[[117 117 152 152 152 117]
 [111 111 131 130 130 135]
 [116 116 152 153 153 117]
 [120 120 139 140 140 128]
 [113 113 131 130 130 134]
 [111 111 135 135 135 131]
 [111 111 143 143 143 124]
 [110 110 144 144 144 124]
 [108 108 141 141 141 126]]
|
[[111 111 131 130 130 135]
 [120 120 139 140 140 128]
 [111 111 135 135 135 131]
 [110 110 144 144 144 124]]

[[145 134 141 131 124]
 [135 118 142 127 124]
 [136 111 129 140 129]
 [135 121 140 129 125]
 [142 137 140 138 129]
 [142 136 140 139 128]
 [143 136 140 138 129]
 [135 119 143 127 125]
 [139 109 131 142 128]
 [153 135 141 132 124]]
|
[[135 118 142 127 124]
 [135 121 140 129 125]
 [142 136 140 139 128]
 [135 119 143 127 125]
 [153 135 141 132 124]]

[[129 128 129 145 133 133 131 128 133 131 129 129 127 125 128 130]
 [129 131 131 154 134 136 140 132 148 133 129 130 129 129 128 130]
 [129 132 132 141 130 132 139 133 149 131 129 131 133 136 130 131]
 [128 127 128 138 131 132 132 129 132 129 128 128 126 124 127 128]
 [128 128 127 128 128 128 126 127 128 130 129 130 130 131 129 134]
 [129 130 130 144 132 132 131 129 136 132 129 131 130 130 129 131]]
|
[[129 131 131 154 134 136 140 132 148 133 129 130 129 129 128 130]
 [128 127 128 138 131 132 132 129 132 129 128 128 126 124 127 128]
 [129 130 130 144 132 132 131 129 136 132 129 131 130 130 129 131]]

[[130 106]
 [113 131]
 [155 118]
 [151 110]
 [134 109]]
|
[[113 131]
 [151 110]]

[[146 146 124 110 146 146 146 146 146 146 146 109 111 146 146]
 [128 128 140 112 128 128 129 129 128 128 128 112 111 128 128]
 [152 152 119 109 152 151 152 151 151 152 152 106 113 151 152]]
|
[[128 128 140 112 128 128 129 129 128 128 128 112 111 128 128]]

[[133 126 130 129 119 124 129 125 117 128 127 143 144]
 [132 123 126 129 118 127 130 124 117 137 129 150 149]]
|
[[132 123 126 129 118 127 130 124 117 137 129 150 149]]

[[111 124 150 149 149 149 115 115 149 149]
 [116 123 148 148 148 148 106 106 148 148]
 [111 118 143 142 142 143 112 112 142 143]]
|
[[116 123 148 148 148 148 106 106 148 148]]
---
[[126 111 137 139 137 137 127 138 109 127 121 128 137 117 141 130]
 [128 127 129 129 108 124 128 145 150 145 128 121 124 128 129 126]
 [101 127 110 120 140 128 133 120 123 132 125 120 140 130 129 130]
 [147 107 133 136 117 131 140 118 126 129 134 125 138 129 114 131]]
|
[[111 137 139 137 137 127 138 109 127 121 128 137 117 141 130 126]
 [127 129 129 108 124 128 145 150 145 128 121 124 128 129 126 128]
 [127 110 120 140 128 133 120 123 132 125 120 140 130 129 130 101]
 [107 133 136 117 131 140 118 126 129 134 125 138 129 114 131 147]]

[[130 117 128]
 [124 139 133]
 [127 120 129]
 [129 104 124]
 [127 103 129]
 [126 138 133]
 [132 130 121]
 [124 133 127]
 [121 143 132]]
|
[[117 128 130]
 [139 133 124]
 [120 129 127]
 [104 124 129]
 [103 129 127]
 [138 133 126]
 [130 121 132]
 [133 127 124]
 [143 132 121]]

[[111 113 129 113 113 122 116 112 113 113 112 127 127]
 [106 109 128 110 108 121 111 107 109 109 108 128 128]
 [154 151 127 150 152 136 147 153 152 151 152 129 129]]
|
[[113 129 113 113 122 116 112 113 113 112 127 127 111]
 [109 128 110 108 121 111 107 109 109 108 128 128 106]
 [151 127 150 152 136 147 153 152 151 152 129 129 154]]

[[140 119]
 [122 140]
 [122 120]
 [113 133]
 [154 122]
 [115 126]]
|
[[119 140]
 [140 122]
 [120 122]
 [133 113]
 [122 154]
 [126 115]]

[[140 104 119]
 [111 105 122]
 [111 112 110]
 [106 121 111]
 [138 105 141]
 [135 124 101]
 [132 136 101]
 [155 120 133]
 [147 115 145]
 [124 124 100]
 [141 109 113]]
|
[[104 119 140]
 [105 122 111]
 [112 110 111]
 [121 111 106]
 [105 141 138]
 [124 101 135]
 [136 101 132]
 [120 133 155]
 [115 145 147]
 [124 100 124]
 [109 113 141]]

[[134 140]
 [138 124]
 [126 151]
 [123 139]
 [125 131]
 [127 112]
 [133 140]
 [133 123]
 [134 122]
 [130 137]
 [121 137]
 [137 124]]
|
[[140 134]
 [124 138]
 [151 126]
 [139 123]
 [131 125]
 [112 127]
 [140 133]
 [123 133]
 [122 134]
 [137 130]
 [137 121]
 [124 137]]

[[131 132 135 140 139 130 139 140 129 157 136 143]
 [150 135 136 129 146 133 136 150 141 134 141 131]
 [134 132 131 136 136 143 135 131 132 135 134 140]
 [132 128 129 132 131 137 130 135 131 132 131 130]]
|
[[132 135 140 139 130 139 140 129 157 136 143 131]
 [135 136 129 146 133 136 150 141 134 141 131 150]
 [132 131 136 136 143 135 131 132 135 134 140 134]
 [128 129 132 131 137 130 135 131 132 131 130 132]]

[[140 130 110 140 140 140]
 [147 123 108 147 147 147]
 [157 117 109 157 157 156]
 [144 126 108 145 144 145]
 [157 118 109 156 157 156]]
|
[[130 110 140 140 140 140]
 [123 108 147 147 147 147]
 [117 109 157 157 156 157]
 [126 108 145 144 145 144]
 [118 109 156 157 156 157]]

[[130 124 117 134 143 128 122]
 [137 128 128 128 134 124 124]
 [135 126 120 132 143 124 120]
 [126 122 110 138 150 131 118]
 [128 120 109 139 152 130 118]
 [127 128 117 134 141 128 121]
 [124 130 137 122 114 130 132]
 [110 126 121 131 127 136 130]]
|
[[124 117 134 143 128 122 130]
 [128 128 128 134 124 124 137]
 [126 120 132 143 124 120 135]
 [122 110 138 150 131 118 126]
 [120 109 139 152 130 118 128]
 [128 117 134 141 128 121 127]
 [130 137 122 114 130 132 124]
 [126 121 131 127 136 130 110]]
